One turn moves each row of this set onto another row. After a few examples, where does it send each row asked below?
senov: [ -9   6 -12   9  -5   9  -8   8  -3   1   2   2  -2   3   2 -12  12 -10
   2 -19  -5 -11]
Mepo: [ -5   3  -9   6  -3   9 -10   9   5  -3  12 -11   6   3   7  -4  15  -3
   4 -14  -6  -2]
zaka: [ -5   7  10  -4  -8   2 -11   2  -7   8 -10   3   0   1   2  -3 -19   6
  -3   3   1   8]
vizuk: [ -5   6  -7   3   6  15  -5   0   0  -5   4  -4   4   1  -1 -12  10 -10
   6 -16  -5  -8]
zeviv: [  0   3   9 -11  -5   4 -20   4  -3  -8 -11  12   6  -1  -3 -10  -4   8
   0   8   0  -3]
tuzi: [ -6   4  -9   4   2  11  -8   6   4  -7  11 -10  10   1   8  -3  15  -2
   4 -12  -5  -2]
zif: [ -6   4  -9   6  -2  14  -9   6   1   2   6  -8  -1   2  -2 -12  13 -10
   5 -19  -5  -9]
nus: [ -2   6  12  -7  -4   7 -13  -1  -4   7  -4  -4   1   0  -1  -2 -18   6
   0   3   0  11]
runa: [ -8   5 -11  10  -6   2  -8  11  -1  -4   4   4   7   2  12  -7  15  -2
   0 -14  -4  -4]
vopos: [  2  -1  11 -13  -2  13 -22   3   1  -6  -3  -4   5   0  -9  -7  -3   7
   6   8  -2   0]
deko: [  9   7   0  -7 -10   2 -10   4  -9   0   7  -9  -9 -15  -7   9   4  -5
   2   6   2   6]
vov: [ -6   7 -10   4   6  13  -2   1  -3  -6   1   1   6   1   1 -13   9 -10
   5 -16  -5  -9]
Nozud: [ 10   7   0  -7  -8   1  -7   3 -10  -2   5  -6  -8 -18  -5   8   2  -5
   1   8   1   5]
Nis: [ -7   3 -10   9  -8   7 -12  12   4  -1  10  -8   5   4   8  -4  16  -2
   2 -16  -5  -4]
vovi: [ -4   4  11  -5 -10   8 -16   3  -3  12  -3  -9  -3   3  -4  -2 -17   6
   0   2   1   8]
posat: [  9   6   0  -5 -12   1 -11   8 -10   3   7  -9 -12 -16  -6   8   5  -4
   1   4   0   4]
goli: [ -1  -1   8  -7 -19   5 -28  13  -1   4  -6   1  -4   3  -8  -8   1   8
   0   3  -1  -5]
zenu: [  8   8  -2  -5  -9  -4  -6   5 -14  -2   1   2  -7 -18  -3   7   3  -4
  -2   7   3   4]
Ledi: [ -6   6   9  -3 -12   1 -14   5  -7  11  -8   3  -2   2   2  -2 -16   8
  -3   2   2   7]
dep: [  7   9  -3  -3 -12  -5  -8   7 -13   0   1   2 -10 -16  -2   7   4  -4
  -2   5   2   3]
deri: [ -6   5  -8   4   4   9  -5   3   4 -10   9  -5  13  -1  10  -3  13  -3
   4 -11  -6  -1]
rumap: [ -4   4  -8   3   3  17  -7   3   2  -2   7  -9   2   2  -3 -11  11 -11
   6 -17  -7  -7]
mozu: [ -2   4   7  -7 -11   2 -22   9  -5  -3 -14  15   2   0  -3 -10  -2   8
  -2   5   1  -5]
keru: [  7   6  -2  -3 -16  -4 -11  10 -13   4   2  -3 -11 -15  -4   6   6  -4
  -2   4   3   2]
Nel: [ -8   7 -10   7  -1   8  -5   7  -4  -2  -1   5   0   1   3 -13  12  -9
   3 -17  -3 -11]
reb: [ -7   5 -11  10  -9   2 -10  14   1  -1   7  -3   4   5  10  -4  16  -2
   0 -16  -4  -4]
lom: [ -6   6  -9   5   4   5  -4   5   0 -11   6   2  12   0  13  -4  12  -2
   2 -13  -5  -2]
Nuno: [ -7   8 -10   5   3   8  -4   3  -3  -5  -1   6   4   0   3 -14  10  -9
   2 -17  -4 -10]
fodef: [ -7   6 -12   8   0   3  -5   9  -1  -8   4   4   9   0  14  -6  13  -2
   1 -13  -4  -4]
fol: [  9   6  -2  -3 -16  -2 -11  10 -10   4   3  -7 -14 -15  -5   8   5  -4
  -1   4   2   3]
rupe: [ -4   7  10  -5  -5   5 -11   1  -5   6  -8   1   2   0   2  -3 -19   6
  -2   3   1   8]
Kagad: [  2  -1  12 -12  -8  12 -27   7   5   0  -1  -7   0   2 -10  -6  -1   8
   5   6  -2  -1]
supi: [ -1  -4   9  -9 -15  10 -28  11   2   4  -3  -7  -4   5  -9  -8   1   7
   3   4  -1  -4]
daki: [  9   9   0  -7  -7  -2  -5   3 -12  -4   3  -1  -6 -19  -4   7   3  -5
  -1   7   2   4]
gativ: [ -8   6  -9   8  -5  11 -10   9  -1   2   4  -3  -3   5   0 -11  14 -10
   4 -20  -4 -10]
keki: [ -2   5  12  -7  -6   6 -14   0  -2  11  -3  -8   0   1  -2  -2 -19   5
   2   3   0   9]
met: [ -3   4   9  -3 -12   5 -17   6  -3  14  -6  -6  -5   4  -2  -2 -16   6
  -2   2   0   9]
Zev: [  1   1  10 -14  -1  10 -20   1  -2 -10  -7   4   7  -1  -6  -8  -4   7
   1   9  -1  -1]
lep: [ -6   5  10  -2 -14   3 -16   4  -6  14  -9  -2  -4   4   0  -2 -16   6
  -2   0   2   7]
sig: [ -3   3   6  -6 -17   3 -25  13  -4   1 -11  10  -3   3  -5 -10   0   8
  -2   3   0  -6]

zif moves to vov
fol moves to Nozud
Now find these:
Nis moves to deri
zeviv moves to goli
Ledi moves to vovi

One turn moves each row of this set onto another row. After a few examples, where does it send each row asked below?
dula: [ -9  -4   2  -1 -10   1  -9   5  -8  15  -9  -1   0]
dev: [  1   5  -5 -14  -3   8  -1  -5   3  -4   3  -7 -11]
nur: [ -7   5   6   6   1  -6  10  -3  -2 -12   2   5  -1]
gom: [  0  11  -4 -10  11  -4  -2  15   4  -2   3  -1   3]
Diden: [  4  -4  10  10   0  15   0   1   5 -11  -2  -6  -2]
nabul: [-2 13  7  8  4  3  9  2 -9 -2  0  8  9]
Zogem: [-7 15 -9 -8  5  2  3 14  5 -3  2 -2 -3]
dukin: [-8 12  6  4  0  6 12 -8 -7 -7  0 -3 -3]
zipur: [ -6  13   6  -3   5   8   7  -2 -11 -11   3   3   2]
pibu: [ 4 14 -7 -9 -1 16 -1  8 -3  5  1  5  2]
noreg: [ -8  -3   3  -8  -9   5 -11   2 -10  13  -7  -6  -2]
rap: [  4   9   3   0   8  -6   1   2   5  13  -4 -13   2]
vube: [ -8 -12   4 -10   4   4  -6  -2   3  -3   8  -6  -6]
Sutir: [  0  13  12   1   7   7   6  -5 -13  -2   0   0   7]
rebez: [  1  -1   7  10  -1  19   0   3   4 -12  -2  -5  -1]
kub: [ 7 -4 -1  0 -4 -9  1 -5  9  5 -3 -5 -5]
Nefu: [13  9  1 -7  3  7 -5  5 -4 11 -1  3  9]
furob: [-7 12 -8  2  2 -4  7 13  9  3 -1 -2 -3]
Tir: [-4 17 -6  4  3  3  6 11  5 12 -4 -5  1]
defit: [  0   8   0 -13  11  -6  -3   5   6  -2   2 -10  -2]
lokif: [ -4  14  -2   2   3   1   6   2   5  12  -4 -14  -4]
neme: [ 5 -4 10 15  0 12  0  6  6 -9 -3 -2  3]
kibos: [-13  -5  -2  -6 -11  -1 -10  10  -5   5  -5   5  -1]
tuli: [  5  -1   9  11   2  18  -1   9   2 -10  -2   0   5]
ger: [  4  -5   9  10   1  12  -1   5   6 -13  -1  -2   0]
rupu: [-3 -9  3 -4  6  2 -7 13  0  2  7 10  8]
tige: [-14  -3  -1  -2 -13   2  -6   5  -6  10  -8  -2  -4]
fira: [ -2 -13   9   6   3  -1  -3  -2   2  14   1  -5   2]
Rin: [ 2  6 11  3  8 -5  4  0 -8 -7  2  8  9]
begeg: [ -5   5  10  -1   4  -2   7 -10  -5 -11   2  -4  -3]
Tig: [  9  -2  -3  -2   0 -10  -2   7   8   1   0   8   3]
pip: [ 2 13 -5 -7 -5 17  2 -4 -2  8 -1 -7 -5]
ravor: [ 8 -4 12 11  2 13 -3  6  3 -9 -2 -2  5]
Pomal: [  4  12   3 -11  11   0  -3   3   0   7   0 -14   2]
Susiz: [-1 -3  9 -7  8 16 -7  1 -8 11  5 -5  6]
Sut: [-14  -9  -3   7  -4   2   3   7   8   2   4   5  -5]
Mim: [-8  0  1  9 -1 13  2 10 -3 16  1  5  6]
pir: [ -3   2  -9  -2  -8   0   5  -2  10  -2   0  -2 -12]
Vit: [-13   0  -3  -4 -12   6  -8  10  -8  10  -7   4  -1]
sesi: [ -7  -5   2 -11  -6   1 -14   7  -9   7  -5   1   2]
pem: [ 5  1 10 10  1 20 -1  5  1 -7 -3 -4  3]
doro: [-1  5 11 10  3 -8  9 -6 -4 -2 -2  2  4]
Dorel: [-13  -3   2   3  -3  16   3  -5  -1  11   2  -9  -7]
kegam: [ 9  6 -2  5 -2 -1  1  8  3 14 -4  8  7]
geguf: [-14   0  -4  -7   1  19  -2  10  -3  -1   8   5  -2]
sebub: [ -8  -7   4  -9  -7  -2 -13   2  -7   8  -6  -4  -2]
kosud: [-12  -4  -1 -12  -9   3 -12   7  -7   2  -4   1  -3]
zub: [  4  -1  10   7   1  20  -2   4   2 -12  -2  -5   2]

dula moves to noreg
ravor moves to zub
Now find these:
Mim moves to Dorel
dukin moves to doro
Zogem moves to furob
kegam moves to pip

